Where one turn sends some rows of the set: a few examples, then the rows asked
j_262: [  3  -4  11 -10  -4   6   4  -6   0   0  -1  -3  17  -3   1   7   4  -9
   1]
j_572: [-10  -2  11  -2   2   5  19   0   8 -16  10   5   6  -3   3  -3  10  -4
  17]
j_97: [ -4  -7  10 -12  -3   5   6 -13   4 -14  -6   0   2 -13  -9   3  15  -3
   4]
j_545: [ 10   2  -8  -1  -2  -1   8  -1   1   2  12   2   0 -19   7   0   3  -4
   9]
j_789: [-12  -2  10  -6   3   4  16   1   7 -16   5   3   7   0   0  -2   9  -5
  18]
j_38: [ -1  -2   3  -4  -6  19   6  -9  13   1   4   9  -2 -11   1  -2  14  -5
  11]
j_563: [  0  -3  -6  -5  -7   0  27   0   9 -23   8   1   4 -13   1  -4   9  -1
   8]
j_135: [  5  -7  -6  -7 -13  -2   7 -12   0 -14  13  -2   9 -10   0   6  -4  -3
   6]
j_829: [ -4  -3   3  -7 -10  23   9  -1  12   1   6   4  -4 -15   2  -6  11  -6
  11]
j_517: [-12   1   8  -5  -4  17   5   3  10  -9   3   6   3 -16  -3  -5   2  -6
  17]
j_17: [  3  -2   9 -13 -12  -7  16  -1  11   2  -2   6  -4 -11  -5  -5  10  -7
  15]
j_172: [-12   0   4  -9 -11  11   2  -1   6 -12   7   2   6 -28  -3  -2   4  -1
   5]
j_516: [ -4  -1   2  -8  -7  19   5   5  11   5   1   5   2 -12   2  -6   7 -11
  12]
j_588: [  4  -5  -9 -11  -3   4   1  -3  -2  -7   1  -7  -7 -15  -7   1   5  -1
  11]
j_584: [ -7   4   9   0  -2  14   5   0  11  -5   6  12   8 -14   2  -2   1  -6
  17]
j_106: [ -9  -4   9  -5  -8  23   5  -4   8 -10   7   2   2 -10  -3  -1   3  -3
  15]
j_758: [  1   2  10  -7  -7   4  15   6   3   1   9   2  15 -20  10  -1   3 -10
   2]
j_538: [  5   0  -6  -2  -7 -10   8  -7   3 -11  11   7  12 -17   4   3  -5  -5
   8]
j_746: [ -6  -1  10  -9  -5   3  17  -1   6 -12   5   5   1 -30   1  -5  14  -3
   4]
j_809: [ -8  -1   3  -3  -1   0  21   0   7  -1  14  -4  12 -10  11   1  15  -6
   3]
j_307: [  4  -5  -9 -16 -11  -7  21   1   4 -13   3  -9   9  -6  -4  -2   6  -7
   8]
j_519: [  3  -7   9 -17 -16  -1  15   0   8   2   0   0  -4  -6  -7  -3   8  -6
  14]
j_722: [-11  -3  10  -7   1   7  17   3   5 -14   8   0   9   1   2  -2   6  -7
  17]
j_594: [  3   1 -10  -6   0  -3   6   1   2  -5   4   2  -7 -25  -1  -3   6  -3
  12]
j_800: [ -8  -3   5  -7 -10  12  -2 -13   5 -12   6   1   7 -17  -4   4   5   1
   3]
j_662: [-1  1  3 -4 -3 16  3 -3 13  5 -1 10  3 -8  1 -3 10 -9 12]
j_973: [  7  -2  10  -9 -14  -6  18  -4  11   5   5   7  -1  -9   1  -3  10  -6
  13]
j_278: [  2  -2  -6  -7  -8   0  25  10   7 -15   8  -2  13  -7   6  -3   1  -7
   8]
j_974: [  4  -3  -6  -7  -3  -2  16   2   6 -15   0  -2  15   4  -1   3   1  -7
   9]
j_465: [11 -4 -9 -5 -5  5  3 -5 -3  0 10 -7  0 -9  2  5  2 -3  8]
j_200: [  7  -1  -7  -6  -7 -13  22  -6   8 -13   6   2   9  -9   1  -1  10  -4
   8]
j_608: [-4  0 10  1 -5 19  4 -7  9 -5 10  8  7 -8  2  2  2 -5 14]
j_877: [ -2  -8  -8 -14 -12  -2   6  -4   0 -19   5  -4   4 -17  -6   1  -3  -3
   9]
j_247: [ -8   5   5  -5  -7   6   0   3   6  -4   7   6  15 -24   4  -1  -2  -5
   5]
j_767: [ 12  -8  -2 -12  -8   6   7  -5   7  -3   8  -9   5 -22  -6 -10  11  -7
   3]
j_484: [ 11  -4  -3 -13  -4   1   5   1   8  -1   3  -6   8 -23  -6 -11   8 -11
   5]
j_864: [ -3   0  -8  -8  -6 -10   7   1   4 -16   4   5   6 -24  -3  -2  -4  -6
  11]
j_546: [ 15  -3  -2  -8  -1  -1   3  -6  10   2   3  -1  11 -19  -4  -8   9 -10
   5]
j_613: [  8  -6   9 -13 -18   0  17  -4   8   5   6   1  -1  -5  -1  -2   8  -6
  12]
j_871: [  7  -5  -7 -10 -13  -7  24  -5   5 -13  11  -6   9  -6   1  -1   9  -4
   6]
j_750: [  3  -1  -8 -12  -5 -14  19   0   8 -13  -1  -1   9  -8  -5  -3   8  -7
  10]
j_764: [ -3   2   6  -3  -7   8  -4  -9   4  -4   6   5  17 -13   1   6   1  -3
   4]
j_44: [-10  -3  11  -4  -1   8  20   2   6 -15  13   1   8  -2   5  -2   8  -5
  16]
j_511: [  2  -5  -6  -6  -2  -2  18  -7  10 -24  -1   1   6  -2  -5   1  10  -2
   9]
j_295: [ -8  -7   3 -10  -1   4  14  -2   4  -2   7 -13  13   0   4   5  13  -6
   4]
j_354: [ 16  -7  -1  -8  -4   3   5 -12   9  -2   8  -4   7 -18  -5  -7  13  -7
   3]
j_832: [-12  -1   2  -5   4  -5  18  -1  11  -8   4   0   5 -17   3  -2  21  -4
   6]
j_392: [-14  -6   1 -12   3   0  12  -3   7  -9  -2  -9   6  -7  -4   1  18  -5
   7]

j_864 -> j_877
j_517 -> j_106
Now find these:
j_262 -> j_758
j_613 -> j_973
j_974 -> j_278
j_465 -> j_545
j_172 -> j_800
j_829 -> j_38
j_809 -> j_832
j_200 -> j_750
j_572 -> j_789
j_354 -> j_546

Where one turn sends some rows of the set: a few examples, then the rows asked
j_576: [-22  16   7   0   1  -6   1   0   9 -15  13   4  -1  -8  13   0  -6]
j_237: [ -8  -5   5  13  -7   2   6   1  -2   8  -2   1  -9  -6  17 -10 -17]
j_258: [-11  -1  -4  13 -13   3   7  -3   2   9   4   1  -3   2  11  -8 -18]
j_671: [-26  14  10  -2   0  -5   3  -1   9 -14  10   2  -6  -5  10  -4  -5]
j_48: [  2   3  -5  12  -3   4   3   0   5   1   7   0   5   1  11  -7 -18]
j_349: [-22  15  10  -1   2  -5   0   0   8 -17   9   3  -2  -6  11  -1  -5]
j_606: [-26  14  10  -1   0  -8   3  -1   7 -13   8   4  -6  -4   9  -1  -4]
j_134: [-23  15   9   0   2  -7   2  -1   8 -15  10   4  -4  -4  10  -1  -5]
j_954: [-28  13   9  -2  -3  -6   4  -1   9 -13  10   2  -7  -7  11  -4  -7]
j_366: [ -2   3  -1   9   5   6   2   9   3   8   6   2 -10   5   2  -7  -6]
j_537: [ -8   4  -4   9  -9  -6  -1   3  -1  10  -1   1 -17   2   8 -10 -13]
j_257: [ 0  4 -3 11  5  8  0 10  4  5  9  2 -6  0  5 -7 -9]
j_855: [  3   9  -4   8   1  -6  -5   5   1   3   2   0 -10   2   7  -9 -13]
j_655: [-30  14   8   1  -4  -6   4  -2   7 -11  10   3  -7  -6  12  -1  -5]
j_646: [  2  -1   4  13   0   3   2   4   1   1   2   0  -2  -7  18  -9 -17]
j_103: [ -9   1   0  10   0   6   4   7   2  12   5   2 -13   4   3  -8  -6]
j_692: [  5  -1   7  10   2   1   3   4   0   1  -2  -1  -4  -2  14 -11 -14]
j_154: [-24  15   9  -2   1  -5   2   0  10 -16  11   2  -4  -6  11  -3  -7]
j_232: [ -3   3  -6  14   2   9   0  10   5   7  12   3  -6  -6  10  -6 -12]
j_461: [-29  12   9   0  -3  -7   3  -2   6 -12   8   3  -8  -6  11  -2  -5]
j_867: [ -2   2   2   6  -6  -1   7  -3   4   5   0  -1  -3  10   5  -9 -12]
j_953: [-10   1  -7  15  -3   9   2   8   3   9  11   2 -10  -5  10  -7 -13]
j_442: [ -4   6 -11  12  -7  -3  -4   5   0   5   7   1  -9  -6  14  -9 -20]
j_970: [ -6  -3   8  10  -5   0   6   1  -2   8  -5   0 -11   0  13 -11 -13]
j_455: [-27  14   7   0  -3  -3   2  -1  10 -15  13   2  -3  -9  14  -3  -9]
j_731: [-10   4  -8  12 -10  -4  -2   3  -1  10   4   1 -15  -4  13  -9 -17]
j_893: [  3   8  -9  10  -1  -3  -6   6   1   2   6   0  -7  -5  12  -8 -17]
j_721: [  3   3  -1   8  -2   1   4  -1   5   1   3   0   3   7   6  -8 -14]
j_481: [-24  15   8   0   0  -4   2   0  10 -16  12   3  -3  -9  12  -3  -8]
j_651: [-10   0   0  10 -10   1   8  -4   2   9   1   1  -6   8   6  -8 -13]
j_426: [-23  14   7   1   1  -5  -1   1   8 -17  11   4  -2 -10  14  -1  -7]
j_339: [  1  -1  10  10  -1  -1   6   2  -1   5  -4   0  -7   1  12 -11 -12]
j_540: [-12   0  -4  13  -4   8   4   8   1  12   8   3 -14   0   7  -7 -10]
j_674: [-27  13   6   1  -3  -5   0  -1   7 -15  12   3  -4 -11  15  -2  -8]
j_945: [ -1   6  -3   7  -3  -7  -2   4   0   7  -1   0 -15   5   6 -10 -11]
j_118: [ -5   1  -6  14 -11   5   5  -2   3   5   8   0   2  -1  14  -7 -20]
j_839: [-29  13   8   0  -3  -5   3  -1   9 -13  11   3  -6  -9  12  -3  -8]
j_623: [-25  14  11  -1   1  -6   1  -2   6 -15   7   3  -6  -5   9  -2  -3]
j_230: [-31  12   7   2  -4  -6   1  -2   7 -12  10   3  -6  -9  14  -2  -7]
j_346: [-27  14   6   2  -2  -5   1  -1   8 -14  14   3  -3 -11  13  -1  -8]
j_842: [-29  13   6   3  -3  -5   3  -1   7 -11  12   4  -5  -9  13  -1  -8]
j_271: [ -4  -3   3  14  -5   3   3   2  -1   5   2   0  -5  -9  20 -10 -19]

j_134 -> j_576
j_945 -> j_855
Now find these:
j_237 -> j_970
j_257 -> j_232
j_721 -> j_48

